rotation ticks, each row followed by its count of ticks
The counts run from 0 to 727.
[110 138 138 144 165 118 135 209 130 166  92  96 123 117 143 175 115 168
 123  69 114 135  70  94 134 126  98 108  94 135 121 135 110 104 209 137
 148 103 159 116  91 119 138 156 128 154  86 115 192  96  88 124 135 168
  81 138 106 139 159 108 110 113 116 115 136  95 175 112 116 147 143 191
 149 147 129 119 147 128  98 174 125 126 116 130 157 102 123 165] => 242
[135 134  78 121  93  80  91 164 166 134 129 158  79 126 121  94 119  83
 115 145 117 115 144 161 129 120 113  85  89 142 120 137  93 153 168  89
 158 147 160 189 122  88 116 127 130 203 151 131 163 119  73 120 131 101
 135 156 100 132 142 105 106  87 168 110 156 112 138 129 129 153 119 134
 134 140 130 117  84 129  95 141 119 128 137 122 107 155 168 126] => 298
[126 141  84  85  96 128  98  86 153 101 110  99 113  69 120 100  79  96
 124 108 180 141 130 116 151 150 194 109 155 111 165  70 110 149 103 129
 148 144 109 141 150 122 136 138 136 166 158 120 132 139 120 160 180 118
 136 118 121 101 110 121  75 117 135 145 100  90 128 104 124 149 127 117
 163  92 129 184 178  91 125  99  94 177 112 110  87 150 129 134] => 340
[117 104 132 132 114 133  97 151 149 132 102 148  98 103 138 118 151 114
 113 129 125 145 143 174 113 125  96 105  63 117  95 163 139  99 231 138
 182  89 183 111  93 116 105 163 126 153 128 151 111  87  37 126 148 128
 115 115 128 103 144 149 110 133 125  82 130  99 132 116 131 143 165 164
 135 162 145 103 109  97 108 123 145 127 112 131 141 141 142 137] => 591
[121 125 131  98 146 168 113 142 107 100 168 107 164  96 111 135 170 102
 157 109 113  96 147 104  91 106  74 136 154 158 137 122 109 121 136 163
 121  99 175 113  87 165 165 143 133  51 152 116 128 133 134 124 157 144
  95  96 102 115 165 183 110 160 128 142  77 111 144 139  94  83  86 129
 117 116 107  97 147 102 128 132  78 123  85 120 165 157 177 145] => 203
[125 106 122 122 155 157 131 150  91  96 106 119 132 101  78 109 172 118
 152 115 117 164 123 165  67 114  89 133 102  87 157 114 100 147 182  89
 127  90 181 112  89 137 125 173 121 127 129 146 137 106 102 110 132 123
 145 130 128  95 116 108  62 149  93 108 104 124 100 139 116 145  83 185
 171 125 100 138 135 172 183 110 102 123 113 147 148 124 131 128] => 459
[107 137 106 156 138 162 160 182 133 154  96  92 167  92 131 152 133  86
 109  94 120 125 132 101 116 128 107 101 132 126 128 140 144 126 188 128
 134 122 162 125 105 121 106 156 109 130 141 118 140  81  98 131 169 173
 115 140 123 160 176 152 134 126  85 121 127 101 157 119 113 140 139 197
 138 156 160 110 173 146 116 146 145 142 106 143 210  96 126 111] => 677
[120 135  69 112 128  90 129 112 152 156 139 132  80  84 143 139  83  86
 121 118 122  83 137 107 172 132 146 108 144 157 104 153 106 134 137 152
 164 150 136 147 132 113 155 142  90 150 132  96 166 168  99 121 164 126
  93 111 109 173 169 159 111  77 153 160 118  92 154 134 108 137 132 113
 106 144 156 107 138 108  48 172 121 145 123 104 135 116 148 140] => 212
[127 145  79  63  95 144 105 127 149 127 141 137 114  79 154 102 155 107
 110 146 166  93 143 105 137 156 141 174 132 117 121 158  86 124 166 166
 193 102 121 102 111 148 140 179  92 142 174 131 128 119  69 142 135 102
 125  82 104 120 141 127 105 151 171 102 117 115 132 117 116 122 140  77
 141 167 126 141  99 124 131 143 141 129  97 109 160 140 150 130] => 711
[126 158 119  82 124 151 121 152 131 110 137 123 101 120  82 112 149  78
 157 104 116 153 149 119 102 161  76 157 150 125 130 111 112 170 139 105
 129 123 176 160  57 162 135 161 140 122 116 148 191  92  84 129 142 141
 107 105  97 123 122 179  99 138 143  70 106 109 108 131  98 131  85 109
 102 126 121 143 135 112 135 121  89 149 123 109 130 154 198 168] => 350
[134 139  84 125 127  93 135 101 148 178 115 147  43  75 146  79  94  94
 144  88 166 106 128 152 152 183 143 124 131  97  87 158 136 151 166 134
 185 118 134 156 114 103 128 181 139 195 160 131 122 151  64 114 113 112
 123 108 102 158 127 108  94  82 181 135 145  98 126 154 170 102 132 122
 131 168 135 132 131 135  90 122 132 122 118  93 108 131 128 145] => 216
[137 161  78 126  85 167 139  90 112 119 123 129 155  69 130  78 154  80
 122 112 165 108 150 154 124 153 146 122 151  93 227  84 133 130 148 142
 138 149 124 113 123 120 107 139 123 163 184 124  74 122 112 173 156 116
 149 104 113  94 124 136  99 155 130 149  96  80 143 130 136 117 118 123
 157 115 124 160 151 104 146 108 112 163 113 107 127 132 120  88] => 338
[116 198  71  86 101 167 139 143 159 136 129 106 140  77 130 110 146 113
 114 135 134 108 135  90 135 183 142 176 178 105 193  96 118 145 135 150
 120 132 148 128 115 128 114 165  87 159 148 115 162  82 119 160 143 143
 130  77 127 137 110 172 110 182 114 121 113  92 138 104  78 131 157 113
 187 145 162 156 151 121 139 119 131 155 116 112 138 114  98 121] => 624
[129 111 141 134 137 111 135 185 157 133  98 108  83 111  92 177 103 138
 139  69 102 158 136 124  95 101  99  96 108 127 105 141 108 123 187  88
 135 140 186 173  94 116 143 134 139 143  98 125 206 115 116 103 176 155
 119 174 146 151 148 134 128  65 116 111 137 124 143 111 119 145  89 168
 106 126 108 145 152 132 137 120  94 108 125 134 136 127 146 161] => 524
[139 125 108 117 136 171 126 120 143 115 129 122 139  89 131 155 150 158
 139  75 165 142 116  86 133  99 157 127 160  77  79 125 122 146 123 156
 150 120 125  85  87 146 138 163 158 117 143 138 167 137 147 116 131 103
 106 141 117 158 156 191 127 122 109 174  81 132 164 132 128  69  78 143
  78 125 100 161 204 135 151 102  80  95  96 104 135 129 123 161] => 717
[161 140  68 135 126 161 141 170 133 146 120 135 156  89  91 153 160 156
 109 129 142 144 135  89  67 108 135 159 153 111 134 133  70 158 136 127
 127 156 173 137 113 114 121 181 103 158 132 136 206 132 134 116 149  91
 146 176 127 156 128 135 107 122  60 143 109 139 141 100  84  88 111 152
 117 117 126 155 158 187 153 130  96 130 126 158 159 109 110 135] => 605
[123 132  77  96  99 147 106 136 134 113 101 106 136  49 104 121 102 108
 107 124 154 139 118 111 126 126 170  95 146 130 187  80  79 143 140 104
 139 145 134 136 128  93 125 127  94 188 164 123 144 121 129 142 189 136
 143 136 148 106 111  99  86 120  98  87  98 103 136  91 112 172 114 149
 176  95 153 166 168 118 136 105 123 165 117 147 143 134 118  82] => 685
[129 111 137 187 171 153  72 153 102 102 109  96 146  79 126 146 144 124
 125  79 133 142 120 146  66  79 117  93  78 161 121 127 107 121 127 107
 152 116 145 129 148 102 180 128 172 107 159 109 126 193 126 134 145 140
 105 166  92  97 164  87 102 103 108 190 118  90 136 119 127  91 114 185
 147  94  93 124 142 139 121 124  66 155 123 126 144 135 145 122] => 32
[126 174  93 149 135 125 124 169 161 177 142 103 137  95 132 171 121 161
 130 117 123 108 145  77  97 132 133 141 120 140 129 125 104 133 112 142
 144 155 148 152 157 110 140 175 130 149 106  69 216 153 156 137 152 120
 113 150 133 160 139 128 138 123  89 169 116  80 130  96 116  91 117 153
 121  95 118 133 143 167  93 197  67 155 122 132 116  97  86 133] => 322
[123 169 129 147 126 165 160 201 136 145 109  72 177 127  98 141 133 136
 124  85 120 151 140 104  78 100  83 111 135 127 161 115 157 133 175 103
  94 181 166 161  88 120 123 146 140 129 112  98 170 113 107 143 150 169
 112 139 114 159 147 145 122 105 128 115 126 110 152 104 125 106  83 141
 132 129  96 146 146 121 140 144 104 129 127 135 172  92 132 124] => 180
[130 127  99 129 127 136  66  85 132  89 161 133  98  87 144 118 177 127
 114 133 152 103 107 126 172 132 187 125 124 116 141 117 102 129 128 160
 167  93 119  80 149 114 169 162 148 122 166 137 106 152 102 147 104  92
 101 127  87  95 140 121  97 142 154 180  77  96 168 124 140  83 135 111
 131 102 127 145 134 121 114 143 118 136 107  72  90 168 129 156] => 427
[101 142  81 180 132 131 141 141 124 164 117 114 150  83 170 147  70 118
 102 107 129  98 110 132 141  98 170  74 118 144 155 124 148  95 183 136
 148 170 150 142 174  84 120 132 135 156 162 100 136 131 115 126 157 127
 115 172 135 167 168 125 131 117 109 177 137  75 173 103 154 102 148 185
 136 113 159 134 169 137 100 151 120 163 120 135 106  91 100  97] => 100
[145  77 130  84 142 147 116 137 114 101 122 120 120  68 101 145 162  80
 153  97 121 142 114 102 111  97 127 126 132 123  75 160  89 110 150 130
 166  92 148 108  71 160 156 159 112 104 160 145 145 151 126  96 164 117
 124 131 109 127 186 149  96  94 128 145  86 139 150 156 101 107  87 127
  94 159 120 114 186 131 135 105 102 122  84 124 168 146 201 152] => 719
[140 134  91 112 146 127 116 127 129 112 174  86  89  91 104 145 144 127
 139  93 167 114  92  92 146 142 186 134 175 125 161 113  60 147 116 132
 139 126 121 113 125 136 166 161 133 137 132 106 170 165 143 106 127 132
 126 123  88 114 135 113  69  98 169 190  88 113 152 145 132 132 103  94
 164 100 106 183 162 151 135 131  91 145 127  78 114 135 156 171] => 344
[132 131  88  95 119  98 110 137 154 100 168  96  88  94 111 131 126  71
 134 134 148  98 144  85 141 109 141 116 147 160 158 134  72 131 105 109
 140 166 146 156 120 122 170 145 112 136 143 122 175 171 130 132 183 142
 119 117 121 118 147 133  82  87 185 153 119 139 153 111 100 120 104  71
 127 103  94 138 116 116 123 170  99 117 128 110 167 155 206 132] => 61
[112 172  51 135 126 116 159 116 158 169 176 139 131 103 155 107 149  86
 118 131 155  77 155 131 138 151 130 121 170 141 121 169 132 147 127 139
 146 134 140 126 140 136 131 192 101 139 158 110 142 134  83 125 117 105
 130 121 101 165 157 169 120 126 160 150 143 108 169 166 125  77 140 101
 130 176 126  85 107 153 109 147 116 121  91 123 144 111 145 112] => 214
[154 128  99 139 135 110 131 160 118 148 144  83  88  97  95 126 143 119
 121  90 167 108 146 129  95 136 136 144 117 133 151 111 103 152 136 120
 170 153 125 179 136 130 167 154 162 160 149  90 155 181 122 139 138 128
 144 100 126 119 126  93  85  97 182 147 146  99 118 103 141 102  83  72
 140 114  55 157 111 124 132 156  75 146 125 113 112 142 137 150] => 408
[118 209  99 166 142 147 115 151 126 145 145  94 163 132 146 115 169 128
 119 140 119 102 149 153 123 112 108 104 102 142 192 107 136 127 165 119
 138 150 179 163 145  96 139 136 170 159 129  89 119 152  96 162 100 143
 102 129 128 100 142 106 115 150 167 163 141  82 126 105 128  81 135 135
 154  95  96 131  71 124 122 180  85 144 108 133  90 119  99 130] => 469
[132 123  98 114  96 114 114 152 140 114 121  90 144  58 103 151 132 108
 130 119 137 121 126  91 106 129 137 118 136 147 185  80  95 104 148 107
 140 157 173 148 120 126 159 135  87 125 129 125 163 160 153 137 222 167
 151 117 167  97 151 134  96 121  98 117  98  99 134  73  88 147 102 111
 163  71 132 156 140  85 128 149  94 152 109 147 169 155 153 134] => 403
[105 154 115 116 131 188 142 108 125 104 146  81 173  87 145 120 184 139
 135  99 167 107 122 122 123 124 131 118 145 109 194  97 128 107 183 141
 149 101 152  85  94 165 140 162 140  92 166 121  98 143 132 143 145 147
 110  82 138  98 132 177 109 153 129 162  86  84 151 153 153  68  91 132
 155 107 113 120 163 106 165 138 121 131  76 145 135 134 118 130] => 52
[120 205 107 143 168 147 155 121 114 160 125  98 107  87 150 108 127 132
 137  91 165  93 140 127 123 177 132 170 127  84 157 127 141 138 162 154
 146  98 116 132 129 139 124 176 157 163 151  79 117 114  95 170  93 130
 101  74 100 146  90 115  89 156 141 156 140  65 114 141 133 102 147 135
 178 147 116 141 114 153 129 131 124 159 119 105  98  95  78 132] => 44
[ 99 151  95 142 149 100  96 162 119 155 135 126  99  85 140 131  95  99
 106 101 104 104 117 124 131 120 148 106 111 165 129 141  92 134 146 125
 142 145 142 144 180  83 152 165 136 168 122 116 177 172  96 105 118 150
  80 173 105 154 168  58 100 114 137 152 131  79 135 127 126 140 149 190
 178 119 157 109 111 169  89 173 100 150 129 123 148  95 117 118] => 385
[132 149 111 124 116 159 133 110 175  94 153 152 128 121  99  87 172 121
 170 129 134 161 142 148  79 116  89 100 149 106 140 118 127 134 166 117
 120 153 189 134  86 131 128 142 160 124 129 141 157 122 111 130 156 107
 137 127 117 102 126 215 118 127 117 122 116  94 142 141 132  91  89 132
  65 113  90 124 164  91 154  95  89 108  94 133 124 154 152 153] => 289
[110 124 127 126 141 146 126 143 121 122 123  51 113  77 100 166 139 149
 152  68 148 136 100  93 128 121 184 138 139 105 149  89  89 149 161 104
 145 120 122 111 119 151 165 165 135 133 136 105 170 156 146 100 133 151
 117 123 104 118 146  87  71 105 120 174 103 102 158 140 139 124 104 158
 183 122 124 173 192 174 180 137 130 131 126 107 140 111 110 145] => 111
[123 144  99 143 129 129  71 110 146 117 151 173  78 103 151 114 155 170
 131 142 143 137 129 132 104 131 152 133 112 106 119 133  80 158 139 127
 158 107 179 110 144  98 131 193 170 162 129 112 158 171 118 126 107  78
 114 158 133 105  94 116 113 137 106 142  96 105 131 141 113  86 132 152
 139  97 113 146 111 171 130 130  59 104 113 120  77 155 108 160] => 85
